In the rows, 128 means zero.
Each path is a new rotation, seen through one point. The rows after it are directions, each followed by how far the rotation turns it, in degrees a step (0 if it stays put).
Each turn is a multiple of 5 degrees from 10 to 175, or 0.

[135 115 134 136 132 125 131 136]
[130 117 126 123 119 121 125 139]
[136 124 129 134 115 125 138 131]
[121 116 131 133 120 119 129 123]
[134 129 140 132 119 118 122 128]
[133 116 137 138 133 124 129 132]
[132 117 129 124 123 121 122 140]
[138 122 128 133 118 127 138 135]
[122 115 127 131 118 121 131 126]
[132 129 138 133 115 118 126 127]
[131 117 139 139 131 122 129 127]
[132 119 133 125 125 120 119 138]
[140 121 130 133 123 127 136 138]
[124 113 125 128 118 122 132 130]
[132 129 134 132 112 120 129 127]
[128 117 138 139 128 121 130 123]
[131 121 136 127 125 118 117 135]
[140 121 133 134 127 126 133 138]
[126 112 124 127 120 123 130 134]
[133 128 131 131 111 121 132 130]
[126 117 135 139 124 121 132 122]
[130 123 138 129 123 117 117 131]
[140 121 136 136 130 125 131 136]
[128 112 126 126 124 123 127 138]
[136 126 129 129 112 123 134 134]
[125 116 131 137 121 122 135 123]
Directions:
[132 130 121 128 132 122 128 124] => 0
[128 125 128 134 133 131 135 126] => 145
[130 129 134 130 135 127 122 128] => 65

[129 127 130 142 121 131 127 125]
[121 120 127 126 121 132 134 134]
[131 136 135 129 121 136 131 128]
[136 118 132 127 120 125 131 129]
[131 128 123 128 127 138 138 122]
[135 130 127 134 124 123 136 136]
[124 127 124 132 118 127 132 119]
[126 123 129 138 126 136 131 136]
[124 131 131 122 116 129 134 131]
[136 125 136 134 122 134 127 124]
[131 119 125 121 125 130 138 131]
[135 138 127 133 125 132 136 126]
[131 120 125 134 120 120 132 129]
[121 129 123 133 124 137 134 125]
[129 129 134 133 120 127 131 140]
[127 126 132 125 116 131 130 119]
[136 122 131 131 128 138 133 133]
[132 132 126 121 120 125 139 127]
[136 127 127 140 124 129 131 122]
[123 121 121 129 123 128 137 133]
[126 138 131 136 121 134 131 129]
[129 118 133 130 117 125 128 131]
[127 128 129 125 124 141 134 124]
[139 128 132 128 124 127 135 136]
[131 127 124 127 120 127 134 117]
[132 124 124 139 129 133 135 134]
Directions:
[137 127 129 123 131 129 131 125] => 55

[131 122 131 137 122 134 132 128]
[130 129 119 126 128 129 130 116]
[139 129 127 136 123 129 130 133]
[128 132 118 131 135 121 131 124]
[133 120 130 137 130 127 130 135]
[122 124 122 133 131 125 127 118]
[137 119 130 133 123 130 125 128]
[128 134 121 132 126 124 123 119]
[140 125 128 130 129 123 125 134]
[122 132 124 135 134 120 124 126]
[131 115 131 129 130 124 125 132]
[120 128 129 134 127 127 120 120]
[136 121 129 122 123 125 121 127]
[127 138 129 132 127 125 118 125]
[133 124 128 121 130 120 124 136]
[120 132 134 134 133 125 122 129]
[125 117 129 120 127 125 124 130]
[123 132 137 130 125 132 120 123]
[130 127 126 116 122 125 123 130]
[128 139 137 129 130 128 123 131]
[123 127 125 118 130 123 128 136]
[122 130 141 130 132 131 128 130]
[120 123 125 118 124 130 127 129]
[130 133 140 126 125 135 127 125]
[126 134 121 118 124 130 128 132]
[131 136 138 127 132 129 133 132]
Directions:
[133 125 123 135 129 126 129 125] => 10
[125 128 125 124 125 121 132 124] => 170
[129 123 121 123 128 130 126 133] => 175

[138 133 121 128 132 118 132 130]
[126 118 139 123 130 123 132 125]
[131 129 129 127 137 137 117 127]
[132 135 123 121 131 128 140 132]
[117 124 138 126 125 133 133 125]
[128 135 125 133 126 139 119 131]
[128 132 118 128 120 123 137 131]
[119 122 135 135 124 123 126 123]
[137 130 125 134 128 128 115 131]
[133 124 120 123 129 117 136 127]
[124 123 140 129 136 125 126 122]
[139 132 128 123 132 135 122 133]
[125 127 122 119 130 129 140 126]
[118 131 139 132 131 134 128 127]
[133 133 124 127 119 137 124 135]
[120 126 117 129 123 124 137 124]
[122 130 137 139 127 123 123 128]
[140 126 123 127 121 126 120 132]
[126 121 121 128 134 120 134 121]
[129 131 141 130 136 124 124 130]
[139 126 126 116 127 134 126 129]
[121 127 123 126 137 132 138 123]
[123 137 140 128 128 132 127 134]
[131 127 122 123 116 137 127 127]
[118 128 120 138 130 127 134 125]
[127 133 137 133 121 120 122 135]
Directions:
[133 124 129 128 132 121 125 126] => 40
[132 124 134 129 124 134 123 128] => 120
[134 135 126 125 125 128 126 124] => 125

[127 134 127 138 123 138 131 127]
[130 125 124 128 126 131 119 116]
[121 132 124 131 119 132 121 134]
[123 115 127 134 129 130 125 123]
[119 130 119 125 131 123 121 132]
[119 118 130 126 125 128 136 131]
[122 131 123 129 139 120 132 124]
[123 130 133 116 124 124 134 126]
[126 133 133 138 131 123 137 125]
[130 133 137 121 128 123 123 120]
[130 134 136 135 120 124 129 135]
[134 123 138 131 135 127 121 125]
[134 131 127 126 125 122 121 140]
[133 118 134 129 133 134 130 135]
[137 128 118 125 136 123 126 132]
[131 127 128 119 126 137 136 135]
[136 129 119 133 132 130 136 123]
[131 136 125 118 125 136 127 123]
[131 130 125 138 118 133 133 125]
[127 130 126 129 130 135 117 118]
[124 127 123 131 114 128 123 131]
[119 120 128 135 133 134 123 126]
[122 124 119 123 126 119 122 129]
[116 124 130 128 130 132 135 134]
[125 125 123 127 135 118 133 121]
[120 136 133 119 127 127 133 130]
Directions:
[129 121 132 122 126 130 128 123] => 175
[130 133 132 131 123 129 125 122] => 40
[129 127 120 129 126 136 127 127] => 20
[128 124 131 136 129 131 133 128] => 140

[120 120 134 134 122 126 118 124]
[124 136 130 127 122 127 132 113]
[132 121 117 119 122 123 127 122]
[120 129 127 124 114 127 126 137]
[123 137 119 133 127 137 122 124]
[121 122 129 118 134 131 118 122]
[114 132 126 126 130 117 132 127]
[123 118 118 137 124 128 130 123]
[122 124 134 121 120 138 134 123]
[126 136 116 118 130 131 135 128]
[122 119 120 125 130 131 123 140]
[114 133 133 134 132 135 130 131]
[126 124 123 129 141 132 132 117]
[123 116 132 120 130 122 137 131]
[125 131 122 136 124 129 142 133]
[134 120 125 128 129 144 129 130]
[126 134 134 117 136 133 133 135]
[128 129 120 133 141 124 129 136]
[125 117 138 137 132 131 129 132]
[131 134 135 131 133 130 142 121]
[141 120 123 123 131 126 135 130]
[131 129 134 129 122 129 132 144]
[136 137 126 137 134 137 126 130]
[135 123 137 122 139 130 121 128]
[129 134 135 131 134 114 133 132]
[137 121 126 142 126 124 129 126]
Directions:
[132 126 126 127 120 129 135 127] => 60
[129 129 132 130 128 136 127 122] => 100
[126 122 135 124 125 129 126 131] => 140
[137 130 133 131 128 125 126 129] => 10

[127 125 121 115 132 122 129 128]
[131 132 140 134 123 132 128 133]
[124 125 117 131 131 121 125 122]
[132 127 134 122 130 140 133 132]
[126 130 126 130 119 114 127 127]
[129 131 129 131 140 138 124 129]
[124 119 126 123 118 124 135 125]
[138 138 130 130 133 127 124 133]
[112 125 127 129 126 129 129 124]
[143 122 126 127 129 131 126 131]
[120 137 132 125 128 123 135 123]
[130 123 123 134 127 133 120 138]
[128 126 133 121 131 125 131 115]
[131 133 124 135 125 129 134 140]
[122 128 129 120 129 127 117 122]
[133 121 133 137 130 130 137 131]
[127 137 119 121 123 127 126 123]
[125 123 138 130 134 128 127 139]
[131 127 124 132 121 128 127 115]
[129 131 126 123 138 129 134 137]
[124 128 133 129 114 128 122 125]
[133 125 125 133 141 124 129 127]
[123 131 128 122 119 137 134 127]
[134 125 128 129 130 117 121 135]
[122 132 132 133 130 137 130 118]
[132 120 118 124 126 124 131 136]
Directions:
[122 128 134 130 128 131 135 129] => 155
[133 131 131 134 128 123 130 124] => 130
[130 134 128 123 124 125 132 133] => 115

[127 129 125 133 116 122 134 137]
[136 132 133 137 119 129 134 130]
[128 128 125 140 124 127 132 140]
[132 131 127 130 115 127 138 132]
[135 130 130 140 125 133 134 135]
[126 129 121 133 120 128 137 138]
[136 133 129 133 120 134 138 131]
[129 130 123 138 128 133 134 139]
[129 133 122 127 118 132 139 133]
[135 134 127 136 127 138 134 132]
[125 132 118 131 126 132 135 138]
[134 137 124 128 121 136 136 129]
[130 136 122 136 131 136 131 136]
[126 137 118 125 122 132 135 133]
[134 140 126 132 128 138 131 129]
[124 137 117 131 129 132 129 136]
[131 141 123 125 121 133 131 127]
[130 140 124 135 132 136 125 132]
[123 140 118 126 123 129 128 132]
[133 143 127 130 125 134 126 126]
[124 140 121 133 129 129 123 135]
[128 143 124 125 119 128 126 127]
[131 141 128 136 129 131 121 129]
[122 139 121 129 122 123 123 133]
[132 142 130 131 121 128 124 125]
[126 138 125 138 127 125 120 134]
Directions:
[134 131 133 127 125 131 129 122] => 140
[124 122 130 125 133 127 129 121] => 0
[129 128 123 125 131 135 134 129] => 10

[133 129 126 131 124 124 127 114]
[119 117 124 129 125 123 131 126]
[128 122 134 139 134 132 126 129]
[136 125 127 125 133 131 137 136]
[132 136 119 130 129 127 121 135]
[121 136 122 123 129 134 131 121]
[119 130 135 122 131 122 123 129]
[132 133 139 132 123 125 133 123]
[130 121 127 126 115 126 130 133]
[131 123 126 134 126 137 119 124]
[131 119 123 122 137 129 131 124]
[129 130 125 135 137 118 125 130]
[123 133 125 133 128 130 140 130]
[122 131 132 125 127 132 124 140]
[135 137 134 123 127 135 127 124]
[130 128 124 117 122 119 125 125]
[124 127 128 136 123 125 123 117]
[122 116 133 128 129 129 135 126]
[136 123 133 136 133 127 125 135]
[137 129 119 129 129 133 136 131]
[122 131 117 126 132 129 120 134]
[123 137 131 126 136 132 129 120]
[124 131 136 121 127 118 132 132]
[131 133 134 135 116 128 127 127]
[128 119 126 122 118 135 129 128]
[133 121 129 129 132 129 115 124]
Directions:
[129 127 123 132 136 130 130 132] => 45
[134 128 124 124 126 134 124 130] => 70

[139 131 120 128 115 123 128 126]
[136 122 118 131 128 118 125 136]
[129 137 125 138 128 118 130 137]
[136 141 125 130 119 127 121 129]
[138 125 119 134 125 122 120 123]
[132 128 120 136 123 116 136 131]
[134 137 124 126 121 123 127 141]
[134 134 123 135 130 123 115 132]
[133 134 122 140 123 120 128 121]
[138 129 119 126 116 122 131 131]
[134 127 120 131 130 119 123 140]
[129 140 126 140 128 120 126 132]
[138 137 123 130 117 126 123 125]
[138 121 117 132 125 119 124 128]
[130 131 122 136 126 116 135 136]
[134 140 125 129 121 125 124 138]
[137 131 122 136 127 124 115 126]
[133 129 120 138 122 118 133 123]
[136 130 120 125 118 121 132 138]
[133 131 122 132 131 121 118 139]
[131 139 125 141 126 121 125 126]
[139 132 121 129 115 125 127 124]
[136 122 118 130 127 118 125 134]
[128 136 124 137 128 117 131 138]
[135 142 125 130 120 126 121 131]
[138 127 119 134 126 122 118 123]
Directions:
[126 126 128 126 130 126 132 138] => 85
[122 123 130 131 122 132 126 130] => 0

[120 135 117 125 124 129 126 127]
[129 135 133 119 119 132 130 126]
[120 137 127 131 128 138 125 129]
[126 129 122 124 114 130 126 128]
[124 138 126 120 130 134 133 125]
[122 136 132 130 118 132 122 130]
[125 129 119 124 123 139 131 127]
[123 140 126 121 123 124 126 127]
[127 133 134 126 122 141 129 128]
[119 134 118 129 124 132 124 129]
[129 133 128 117 118 130 131 126]
[121 140 130 128 130 137 127 128]
[125 129 124 127 114 133 124 129]
[124 136 121 119 128 134 133 125]
[123 138 134 127 120 130 123 129]
[125 129 123 128 123 142 129 128]
[122 137 121 122 122 125 126 127]
[127 135 135 122 123 138 131 126]
[119 135 122 132 125 135 123 130]
[128 130 123 119 116 131 130 126]
[122 141 130 124 131 133 129 126]
[124 130 129 130 115 135 123 130]
[124 133 117 122 127 135 131 126]
[124 139 132 122 120 126 125 128]
[125 131 129 129 124 143 129 128]
[121 134 118 125 120 127 124 128]
Directions:
[124 132 127 131 127 121 123 130] => 160
[127 123 118 128 125 128 128 128] => 115
[136 129 126 130 131 126 129 135] => 0

[133 129 118 129 121 125 126 116]
[125 123 125 139 131 137 131 121]
[131 125 119 132 116 132 131 134]
[127 132 134 135 119 129 137 120]
[134 130 122 123 127 139 137 126]
[131 123 124 127 119 127 125 114]
[127 130 120 139 132 137 130 122]
[129 117 122 132 117 130 133 131]
[128 136 132 136 117 133 132 124]
[133 127 122 124 127 132 143 124]
[132 125 127 126 120 135 123 116]
[128 130 116 138 131 129 131 121]
[126 116 126 134 120 136 131 129]
[130 138 125 135 116 130 132 127]
[130 125 129 127 127 133 143 120]
[134 129 122 123 120 138 124 121]
[127 126 120 137 128 125 131 116]
[127 121 123 135 124 141 130 131]
[130 131 124 134 113 124 133 127]
[129 130 133 130 127 138 140 121]
[136 127 118 121 121 133 129 123]
[127 126 126 137 127 129 127 113]
[129 124 116 135 127 138 132 132]
[128 125 129 134 112 127 132 126]
[130 137 128 132 127 137 139 124]
[135 121 122 121 121 131 133 121]
Directions:
[126 135 130 134 131 124 129 123] => 140
[124 124 125 136 128 127 125 132] => 70
[126 127 135 130 128 135 124 126] => 160

[141 125 129 129 122 130 132 122]
[140 130 125 122 130 126 121 124]
[137 133 132 125 138 130 130 133]
[135 125 124 131 132 140 130 132]
[130 121 119 126 138 131 126 124]
[131 123 130 128 137 125 139 122]
[139 122 128 130 123 130 134 121]
[140 128 125 122 129 124 123 121]
[139 135 134 124 135 128 130 131]
[138 128 125 130 131 140 128 133]
[131 123 120 125 139 132 124 127]
[130 123 129 128 140 128 138 125]
[136 120 126 131 126 131 136 121]
[138 125 125 123 128 123 125 118]
[140 134 134 124 133 125 131 128]
[140 130 127 129 128 138 127 132]
[133 126 121 124 139 133 122 129]
[130 124 129 128 142 130 136 128]
[134 119 125 132 128 134 136 122]
[135 122 124 124 130 123 127 117]
[139 131 134 124 131 123 133 124]
[142 131 128 128 125 135 128 130]
[136 129 122 123 137 132 120 129]
[131 127 129 128 142 132 134 131]
[133 119 124 132 131 136 135 125]
[133 120 122 125 132 125 128 118]
Directions:
[130 128 130 133 123 134 133 131] => 120
[136 129 125 132 134 128 129 125] => 0
[122 122 125 131 132 129 132 127] => 55

[125 117 125 126 130 136 136 125]
[129 127 127 126 113 127 135 131]
[121 124 134 137 125 135 124 134]
[134 117 123 135 130 126 135 130]
[127 126 133 124 124 121 132 140]
[122 114 133 127 129 128 122 127]
[122 122 123 129 125 122 140 123]
[122 127 133 122 123 136 134 136]
[130 117 127 134 118 133 125 125]
[124 128 127 140 125 124 137 135]
[131 118 132 125 132 132 129 139]
[129 118 128 128 120 117 126 127]
[114 125 132 129 131 126 133 131]
[129 117 125 121 126 135 135 126]
[124 128 129 130 112 127 131 130]
[121 122 131 138 130 137 128 132]
[137 119 123 131 126 126 136 133]
[124 126 136 127 122 121 125 139]
[123 113 129 130 133 127 126 124]
[124 125 125 123 124 122 142 129]
[121 124 135 123 120 137 127 133]
[128 118 124 137 121 131 130 122]
[125 129 128 134 126 128 139 139]
[133 116 133 126 127 131 123 137]
[125 120 128 134 123 115 128 127]
[117 123 131 125 133 129 136 134]
Directions:
[123 128 126 135 134 127 131 125] => 115
[124 130 126 126 123 135 131 123] => 55

[131 138 132 121 135 118 134 136]
[125 143 128 128 136 120 127 137]
[115 143 125 129 131 126 129 133]
[115 140 126 122 127 129 139 130]
[127 138 128 117 128 127 143 133]
[134 140 128 121 133 124 136 138]
[130 143 124 129 136 124 129 139]
[119 142 121 132 131 130 130 136]
[117 138 121 126 126 134 139 133]
[127 135 124 121 127 132 144 135]
[136 135 125 124 132 128 140 140]
[133 138 122 132 135 126 132 143]
[121 137 119 136 132 131 131 140]
[118 132 120 131 127 135 139 136]
[126 128 123 125 126 133 145 137]
[135 128 125 126 132 127 142 142]
[133 130 124 134 136 125 133 144]
[121 130 121 139 134 128 131 141]
[115 126 122 134 129 131 138 137]
[121 122 126 127 127 130 145 137]
[131 122 129 126 132 123 142 141]
[130 126 128 133 137 120 133 143]
[119 127 126 138 136 122 129 141]
[112 125 126 134 130 126 135 136]
[116 122 130 126 128 125 143 134]
[127 122 133 123 132 119 142 138]
Directions:
[130 126 126 128 134 130 127 120] => 0
[124 121 133 129 129 122 127 127] => 10

[122 135 130 128 125 125 119 141]
[124 123 121 134 114 124 128 129]
[122 131 136 128 121 126 139 120]
[122 137 138 123 127 125 123 136]
[122 125 121 131 118 124 123 138]
[122 129 128 134 118 126 139 121]
[123 138 142 124 126 124 128 127]
[122 127 127 123 122 123 121 141]
[120 126 121 135 117 127 137 129]
[124 138 139 132 123 126 132 120]
[124 129 136 120 123 121 119 135]
[120 123 120 129 119 126 133 138]
[122 137 131 138 121 129 136 123]
[126 134 140 124 122 121 120 126]
[121 121 126 121 120 123 128 139]
[119 133 124 136 123 130 139 131]
[125 139 137 133 121 124 122 123]
[125 122 133 119 119 120 123 132]
[118 127 125 128 123 128 140 137]
[122 141 131 139 123 128 127 127]
[127 127 134 125 116 120 119 125]
[120 122 129 121 122 125 138 135]
[119 140 129 135 127 131 134 134]
[126 133 132 133 117 122 117 125]
[123 119 131 121 117 121 132 128]
[118 134 131 127 128 130 140 135]
Directions:
[129 120 123 126 124 125 125 130] => 110
